One vector is turned by the same rotation once a tick. Each row is the vector after some number of ticks, and that number follows the row.
The counts run from 0 to 1119.
[ 18  10  -4  -3 -13 -14 -10  -8   7 -12   8 -13  -5 -26  14  11  -7 -22
   9  20 -19  23  -7  -6   3  15  -7   0  -4  14  12   3  -9  -4 -10   6
  23 -24   3 -14 -19  -6  -1  -4 -17   7  -7  -8  27 -16   5  13  -6  25
  -6  -2   4  11 -11] : 326
[ 17   8  -6   2 -16 -24   5  -8   9  -9  16 -10  -6 -18   6  15 -12 -21
  13  16  -6  19 -23   0   8  22  -5 -12 -12   4  10  -3  -5   4  -8   2
  28 -16   8 -11 -13  -3   2   1 -10  -3  -2  -9  25 -13   4  12 -22  19
 -11   9   9  11 -13] : 820
[ 20   3  -7  -1  -9 -21  -9  -2   5  -8  20  -9   2 -28   6  12 -24 -12
  18  15  -7  17 -21   1   8  11 -17  -2  -6   1   7  -6  -8   2  -7   4
  14 -25  -3 -22 -13   6  -5  17  -7  -5  -7   1  16 -10   4  19 -11  23
 -12   8   4  16 -11] : 890
[ 15   7  -8   2  -5 -22  -4   6 -13 -15  23  -3  -4 -28  -2  18 -24 -18
   8  10  -3  17 -10  -3   7   5  -8  11  -1   9  -5   4 -20  -4 -13  16
  18 -22  -1 -18 -11  -1  -9  13 -12   0  -6 -13  15 -21   1  15   1  27
 -19  -2   2  10   3] : 853
[ 11   9 -19  -7 -10 -23   3   8   7  -8  13  -2  -9 -25   1   9 -18 -20
  12   6 -11  16 -14  -2  12  13 -20   0 -11  -7   1  -1 -11  12  -2 -13
  26 -15   8 -14  -9   3  -8   7 -16   4  -8  -7  17 -13  11   0 -13  32
 -11   1   7  21   2] : 583
[ 16   4 -12  -7 -10 -31   4  14  -1 -16  23  -2  -6 -19  13  15 -18 -17
   6  -1   3  12  -7  -8   3   1 -11  18 -16  15   9   1 -21  -3  -9  19
  10 -20  -3 -12   6   5  -7  14 -19  -3 -11  11   6 -11   8   2   1  32
 -11  -6  -6  15  -8] : 376
[ 20  10  -5  -5  -5 -28   9  11  -4 -15  17  -8   2 -16   9  20 -16 -24
   3   9   5  15  -6 -12   1  14 -12   4  -1  18  13   6 -22   0 -14  22
  20 -23   3 -15  -7  -6   1   2 -23  -6 -11  -2  19  -6   5   5 -10  19
  -8   1  -5   6  -2] : 784
[ 13   6 -10  -1  -1 -18  -3   5  10 -11  14  -7   0 -31   6   9 -23  -9
  18  13   1  20 -20  -9   6  19 -20   1  -8   2  10  -5 -10   3  -1 -15
  13 -14   2 -18 -13   7  -5  19 -13  -4 -13   3   7 -16   4   8 -15  28
 -14   6   6  19  -9] : 889
[  8  11   5  -7  -1 -20   0   3   1 -17  22  -3 -13 -11  10  23 -21 -13
   4  -5   9  13  -2  -9   6   8 -18  14 -18  21  -1  12 -10  -7  -2   2
   8 -17   5 -12   6  -3 -12  15 -24   3  -8   4  14 -24   9  -2   6  31
 -21 -10  -1  20 -10] : 538
[ 17   4   7  -9   0 -21   5   1   2 -11  15  -3  -4 -31  14  14 -16 -11
  12   9  19   5  -7 -15   2  17 -13  -5  -7  23  12   7 -17  -9   2   3
  20 -21  12  -8   0 -10   3   8 -19  -1 -16  -6  15  -8   0   5  -7  29
 -28  -9 -10   2  -4] : 694
[ 10   3 -20  -5  -9 -16   9   3  -2 -24  15 -14  -6 -29   8  17 -17 -12
  11  14   3  26 -12 -15   9   6  -9   6  -9   1  -3 -10  -9   1  -8   1
  11  -3  -1  -3 -17   8   5  17 -13  10  -6 -11  16 -23   6  13  -4  27
 -16 -10  -2  11  -3] : 680
[ 12   3 -22  -4 -12 -15   0  -5  11 -19   1  -9  -5 -27  12  12   1 -19
   8   9   1  11 -16 -12   5  29  -2   6 -14   9   9  -6 -12  10  -2 -14
  14 -19  16   0  -7   9   4   1 -15   3 -15  -2  16 -13   4  -4 -11  34
 -13  -3   3  17  -3] : 174
[ 10  17  -8   7  -6 -17   0   0  10 -15  25 -12 -12 -12  13  16 -11 -14
  13   7   1  17 -10   3   9  15  -3   3 -19  10   7  -1  -4  -4  -6   1
  19 -21   0 -20 -15   2  -4  20 -21  -2   2   2  26 -26   5  13  -2  22
  -7  -7   6   2 -13] : 143
[  6  11 -13   0  -1 -18  -4   4  13  -8   5  -9  -8 -24  15  12  -1 -17
  18   7 -10  24 -18 -13   8  24  -9   5 -11   4   3  -2  -4   2   7 -13
  15 -16   1 -19   0   3  -2  11 -12  11  -7   2  13 -18   7   0 -14  32
 -11   2   5  23  -8] : 239
[ 32   1  -5  -2  -5 -23  10  -2  -2 -23   7 -10  -5 -12   5  25 -12 -22
  10  18  -6  28  -7 -17   6   8   0  -5  -8  15   7  -2 -11   1  -6  15
  18 -19   6  -5   0   2   5  -3 -17  13 -13   3  19  -1  12   0  -9  24
 -19  -6   1  21  -9] : 1074
[ 28   5  -9  -7 -14 -30   8   1  10 -11  22 -11  -4 -12   1  20 -26 -23
  11   6  -9  17 -11   3  10   0  -7   0 -20   4   5  -1  -9   6  -9  16
  13 -15  -1  -6  -4   7   0   8 -18   2  -9   5  20  -7  19   4 -12  21
  -9  -2  -1  15 -16] : 413
[ 16  11 -18   4  -5 -21  -1   5   8  -9  11  -8  -5 -15   8  20  -6 -18
  19  12 -18  20 -22  -5  10  16 -12   5  -9   0   3   0  -6   5  -1  -1
  17 -21  -1 -21   5   4  -7  14 -12   6  -7   9  16 -15   9   4 -11  30
  -6   7   9  23  -9] : 240
[ 21  12  -4 -14  -2 -25   8   2   2 -14  24 -10  -6 -10   6  34 -17 -28
   7  -4   2  12  -7   2  18  10  -6   0 -12   8   2   6 -16  -1  -9  18
  14 -21   2 -14   0  -8   4   4 -18  -4 -10  -4  23 -13   0   4 -10  21
  -9  10   0   8  -2] : 531
[  0  12  -9  -4  -8 -15  -4   1   8 -21   9  -8 -14 -23  25  26  -5 -18
  15   3   6  19 -10  -5  10  24   0   0  -4  11  13  -1 -13 -10  -3  -2
  19 -21   3 -18  -4 -10   4  10 -14   6  -3 -12  18 -17 -10  11  -9  28
 -18   2   2   5  -4] : 1029
[  9   7  -7   1 -14 -18 -13  -4  14 -10  13   0  -9 -31  12   6 -13  -9
  14   6  -6   9 -17  -3   6  10 -15   9 -19   6   4   3  -7   1   5 -16
  17 -19  12  -9  -7   0  -9  12 -12   5  -6  -6  18 -23   6  12  -4  37
 -14  -6   7  16 -14] : 169
[ 13   3  -4 -11  -5 -10  -1   5   9 -15   2 -15 -11 -37   9   2 -11 -17
   4  10  -3  25  -8 -22  -2  20  -7   3 -12  17   7  -2 -10  -2  -2  -7
  21 -13   4  -5 -16   6   5  -1 -14  11  -9 -10  18 -21  10   1  -7  27
 -14 -16  -2   5  -3] : 985
[ 31   7   7 -11 -10 -18  -4  -8   9 -18  12 -18  -5 -20   8  14 -16 -15
   5   6   0  21  -4 -13   4  15   4   0 -17  26   8   1 -14  -8  -2  12
  13 -25   9  -6  -3  12   1  -6 -12   3 -15   0  22 -10  11   1  -1  22
 -22 -14  -4   9 -12] : 1064
[  8   0  -3   0  -9 -26   3   2  -9 -14  13  -2  -5 -26  11  20 -14 -18
  13  10  -2  15  -9 -21  -1   4  -3  20  -3  15   2   7 -15  -7 -10  20
   6 -20   4 -11   9 -10   0  10 -12   8 -10  -1  12 -20   3  10  -3  38
 -16  -6   0  17  -8] : 365
[ 14   6  -3   1  -6 -27   2   0  10  -4  16  -6  -6 -20   3   6 -11 -19
   8  -1   0  12 -20 -12   1  21   3  12 -23  18   7  -2 -10   2   0  -2
  17 -21  15 -12   8   7 -12   4 -11  -8  -9   5  15 -21   9  -1 -11  36
 -16  -1  12  15 -13] : 898
[ 14   9  -2  -6 -11 -16  -7  -2   1 -20  12 -10 -11 -13  22  32 -15 -18
   7   3  -3  24  -2   0  18  18   2  11  -6  21   7   6 -18  -9 -13   9
  20 -25   0 -16 -10 -13  -3   3 -17  -1  -9 -12  18 -10  -4   8  -3  18
  -9   9   4  16  -5] : 461
[ 17   8   4 -10  -1 -16   6  -2  11 -22  16  -9  -2 -18  17  17  -9 -15
   4   7  16   6   2 -21   3  23  -6   4  -8  24   9   5 -18 -10  -6   4
  10 -22  10  -7  -7  -4   7   5 -31  -2 -11   1  23 -18   4  -1  -2  26
 -14 -13  -7   2  -6] : 866
[ 10  15  -3   2  -2 -15  -8   5   9  -7  24  -9  -5 -25   6  11 -12 -13
  11   9  -5  12 -10  -3   6  22 -13   6 -10  11   8   1 -11  -4  -5   0
  26 -21  -1 -27 -21   0  -5  14 -17  -5   0  -4  24 -26   1  16  -4  22
  -8  -6   4  -1  -8] : 62
[ 13  15  -5  -9 -20 -11  -6  -6   8 -17  18 -12 -15 -33   6   8 -13 -16
   9   7  -6  14 -11   7   8  16  -6  -1 -17   7   3   2 -10  -3  -7   0
  25 -18  10  -8 -20   0  -2   7 -11   0  -4 -21  25 -20  -2  12  -4  23
 -14  -7   2   3  -6] : 261
[ 17   2  -3   1  -5 -22   2   8  -4 -17  13  -9  -7 -20  14  14 -12 -15
  15   9 -10  33 -10 -15   3   8  -6  11  -8  17  11   0 -16  -6  -4  13
  15 -26  -9 -24   3   5  -4   8  -9   8  -8   8   6  -6  14  12   1  29
 -19  -8  -4  19  -3] : 311
[ 25   4   7  -6  -1 -29  -1   7   8  -3  19  -4  -1 -26   0   1 -22 -19
   6   8  -1  13 -10 -12  -7  13 -18   4 -10  18  13   3 -14   1  -3   7
  19 -21   7 -16  -5   3  -8   1 -22  -7 -10   3  14 -13  15  -3  -5  27
 -11  -6  -1  13 -10] : 323
[ 19   9   2   3  -8 -23   5  -3   1 -13  17 -10 -13 -10  -6  21 -17 -19
  11  -5  -5  23 -13  -6  11   8   4   6 -23  15  -5   4  -6   0   3   8
  13 -15   9 -11   8   8 -14   3 -10   5  -7   1  19 -17  13  -3  -5  26
 -22  -4  10  19 -12] : 1069
[  8  11 -16  -1  -5 -19   0  14   4 -16  20 -10 -10 -20   5  19 -19 -15
  13   0  -2  26 -11   5  14  15 -13   8 -11   4   5  -3 -17   4  -8   3
  23 -15  -3 -22 -10   3  -9  17 -15  -5  -4   1   8 -12   6   8  -8  23
 -11  11   7  17   0] : 385
[ 11  14 -11   2 -11 -20  -3  -2   9 -15  17 -14 -16  -9   8  22 -22 -17
  16   1 -13  23 -14   5  16   8  -7   5 -21   0   0   0  -4   3  -6   1
  17 -12  -8 -16  -7   2  -7  13 -14   3  -1   0  19 -18  13   4  -5  19
 -13  -1   9  20 -14] : 79
[ 15  12   6 -15  -6 -19  -2   2  12  -3  19 -11 -17 -24  -1   9 -15 -20
   4  -6   4  12 -11  -8   7  24 -11  -1 -20  16   4   7  -8   1   7  -8
  27 -15  15 -12  -4   1  -6  -5 -19  -4  -9 -10  25 -20  10  -5 -10  26
 -15  -5   5   8  -6] : 990
[ 21   0  -5 -11 -16 -30   4  -1   7 -13   9  -8  -2 -19   6   9 -13 -25
   1   4  -1  14  -7  -7   0  17  -2   2 -12  21  11   2 -18  14 -14   4
  25 -18  15  -3  -8   5  -9 -10 -21  -9 -14  -4  17   0  15  -7 -12  24
 -12  -1   5  17  -6] : 253
[  2   5  -7  -3  -1 -20  17  11   2 -20  15  -6 -13 -16   7  22 -12 -20
   6  -4  14  22  -8 -19   9  19   1  11 -15  15  -3  -1 -14  -4   0   3
  14  -9  12  -3   5   0  -3   5 -21   2  -7  -4  14 -22   6  -7  -6  27
 -22  -6   4  16  -4] : 608
[  4  12  -3  -5  -6 -20   7   7   9 -21  18  -2 -19 -16  17  11  -8 -16
  10  -4  16  10  -6  -4   7  26  -5   1 -15  24   9   5 -11   0  -1  -2
  29 -19  12 -11  -3  -5  -5   5 -18  -2  -7  -4  14  -9   3  -1  -3  26
 -25  -5  -1   8   3] : 1108
[ 15  -2  -1  -9 -17 -24   1  -8  -2 -17  11  -4  -4 -25  15  16 -14 -15
   3   8  10   6 -10 -15   0  10  -4   7 -10  22  11   5 -21  -4 -10  12
  15 -18  15   6   0  -8   6   1 -15   0 -19 -13  19  -9   0   1  -9  31
 -18  -8  -4  12 -10] : 1091
